[[127 125 124 128 122 130 117 131 124 109 130 143 130 132 143 132]
 [128 122 135 131 137 125 130 120 131 134 147 118 106 120 131 124]
 [122 153 129 130 108 133 124 130 128 118 120 115 129 135 138 126]
 [121 126 133 122 136 133 138 134 128 124 133 116 100 120 117 122]
 [118 138 129 131 112 124 142 123 127 130 120 132 140 133 132 123]]
->
[[128 122 135 131 137 125 130 120 131 134 147 118 106 120 131 124]
 [127 125 124 128 122 130 117 131 124 109 130 143 130 132 143 132]
 [122 153 129 130 108 133 124 130 128 118 120 115 129 135 138 126]
 [121 126 133 122 136 133 138 134 128 124 133 116 100 120 117 122]
 [118 138 129 131 112 124 142 123 127 130 120 132 140 133 132 123]]

[[107 110 146]
 [149 147 109]
 [145 148 108]
 [123 111 147]
 [120 144 111]
 [129 114 129]
 [130 112 126]
 [114 111 154]
 [111 109 151]]
->
[[149 147 109]
 [145 148 108]
 [130 112 126]
 [129 114 129]
 [123 111 147]
 [120 144 111]
 [114 111 154]
 [111 109 151]
 [107 110 146]]

[[118 138 155 156 148 132 137]
 [123 144 151 152 150 125 133]
 [117 139 155 156 148 134 134]
 [125 145 149 150 149 122 132]
 [119 137 156 156 148 132 138]
 [120 136 155 156 147 133 140]]
->
[[125 145 149 150 149 122 132]
 [123 144 151 152 150 125 133]
 [120 136 155 156 147 133 140]
 [119 137 156 156 148 132 138]
 [118 138 155 156 148 132 137]
 [117 139 155 156 148 134 134]]

[[130 129 130 129 111]
 [106 128 127 126 120]
 [132 124 127 126 122]
 [127 126 125 131 127]]
->
[[132 124 127 126 122]
 [130 129 130 129 111]
 [127 126 125 131 127]
 [106 128 127 126 120]]

[[112 110 147 105 111 110 105 146]
 [148 148 104 143 146 149 144 106]
 [145 149 111 142 147 147 142 106]
 [153 143 112 141 149 140 146 112]]
->
[[153 143 112 141 149 140 146 112]
 [148 148 104 143 146 149 144 106]
 [145 149 111 142 147 147 142 106]
 [112 110 147 105 111 110 105 146]]

[[142 110]
 [121 140]
 [151 106]
 [148 112]
 [129 115]
 [150 108]]
->
[[151 106]
 [150 108]
 [148 112]
 [142 110]
 [129 115]
 [121 140]]

[[107 109 108 108 107 108 107 107 108 107 108 107 110 108 108]
 [108 109 108 107 108 108 108 108 108 108 111 108 111 108 108]]
->
[[108 109 108 107 108 108 108 108 108 108 111 108 111 108 108]
 [107 109 108 108 107 108 107 107 108 107 108 107 110 108 108]]

[[111 107 121 113 107 103 103 103 108 113 106 109 106 110]
 [114 114 143 148 110 108 113 133 107 139 111 118 103 114]
 [105 104 111 109 107 125 110 152 113 108 108 104 108 108]]
->
[[114 114 143 148 110 108 113 133 107 139 111 118 103 114]
 [111 107 121 113 107 103 103 103 108 113 106 109 106 110]
 [105 104 111 109 107 125 110 152 113 108 108 104 108 108]]
---
[[121 132 137 124 143]
 [154 137 119 110 141]
 [108 140 138 109 120]
 [120 115 131 134 102]
 [100 142 121 121 137]
 [111 146 154 155 129]
 [137 136 112 126 128]]
->
[[128 126 112 136 137]
 [129 155 154 146 111]
 [137 121 121 142 100]
 [102 134 131 115 120]
 [120 109 138 140 108]
 [141 110 119 137 154]
 [143 124 137 132 121]]

[[141 135 106 140 108 123 108]
 [148 120 146 142 119 153 143]
 [148 146 118 152 112 103 110]
 [110 147 111 144 151 110 108]
 [111 152 104 138 114 107 107]
 [151 151 120 153 109 110 108]]
->
[[108 110 109 153 120 151 151]
 [107 107 114 138 104 152 111]
 [108 110 151 144 111 147 110]
 [110 103 112 152 118 146 148]
 [143 153 119 142 146 120 148]
 [108 123 108 140 106 135 141]]

[[144 145 145 145 147 144 148 145 144 145 148]
 [111 110 111 110 110 111 110 110 111 110 110]
 [112 111 111 111 110 112 110 112 112 111 110]
 [113 111 112 111 110 112 109 112 112 112 109]
 [112 110 111 110 109 111 109 110 111 111 109]
 [144 146 145 146 147 145 147 146 146 145 147]
 [145 149 147 149 151 148 151 148 147 147 151]]
->
[[151 147 147 148 151 148 151 149 147 149 145]
 [147 145 146 146 147 145 147 146 145 146 144]
 [109 111 111 110 109 111 109 110 111 110 112]
 [109 112 112 112 109 112 110 111 112 111 113]
 [110 111 112 112 110 112 110 111 111 111 112]
 [110 110 111 110 110 111 110 110 111 110 111]
 [148 145 144 145 148 144 147 145 145 145 144]]

[[115 136 138 125 134 123 140]
 [141 149 141 130 124 133 129]
 [133 132 120 125 133 127 122]]
->
[[122 127 133 125 120 132 133]
 [129 133 124 130 141 149 141]
 [140 123 134 125 138 136 115]]

[[129 104 109 116]
 [142 111 113 106]
 [150 151 108  99]
 [142 152 147 130]]
->
[[130 147 152 142]
 [ 99 108 151 150]
 [106 113 111 142]
 [116 109 104 129]]

[[111 113 148]
 [107 110 143]
 [107 110 143]
 [106 108 142]
 [106 108 142]
 [109 111 145]
 [107 108 143]
 [108 110 145]
 [107 108 143]
 [107 110 144]
 [108 109 145]
 [107 110 143]]
->
[[143 110 107]
 [145 109 108]
 [144 110 107]
 [143 108 107]
 [145 110 108]
 [143 108 107]
 [145 111 109]
 [142 108 106]
 [142 108 106]
 [143 110 107]
 [143 110 107]
 [148 113 111]]
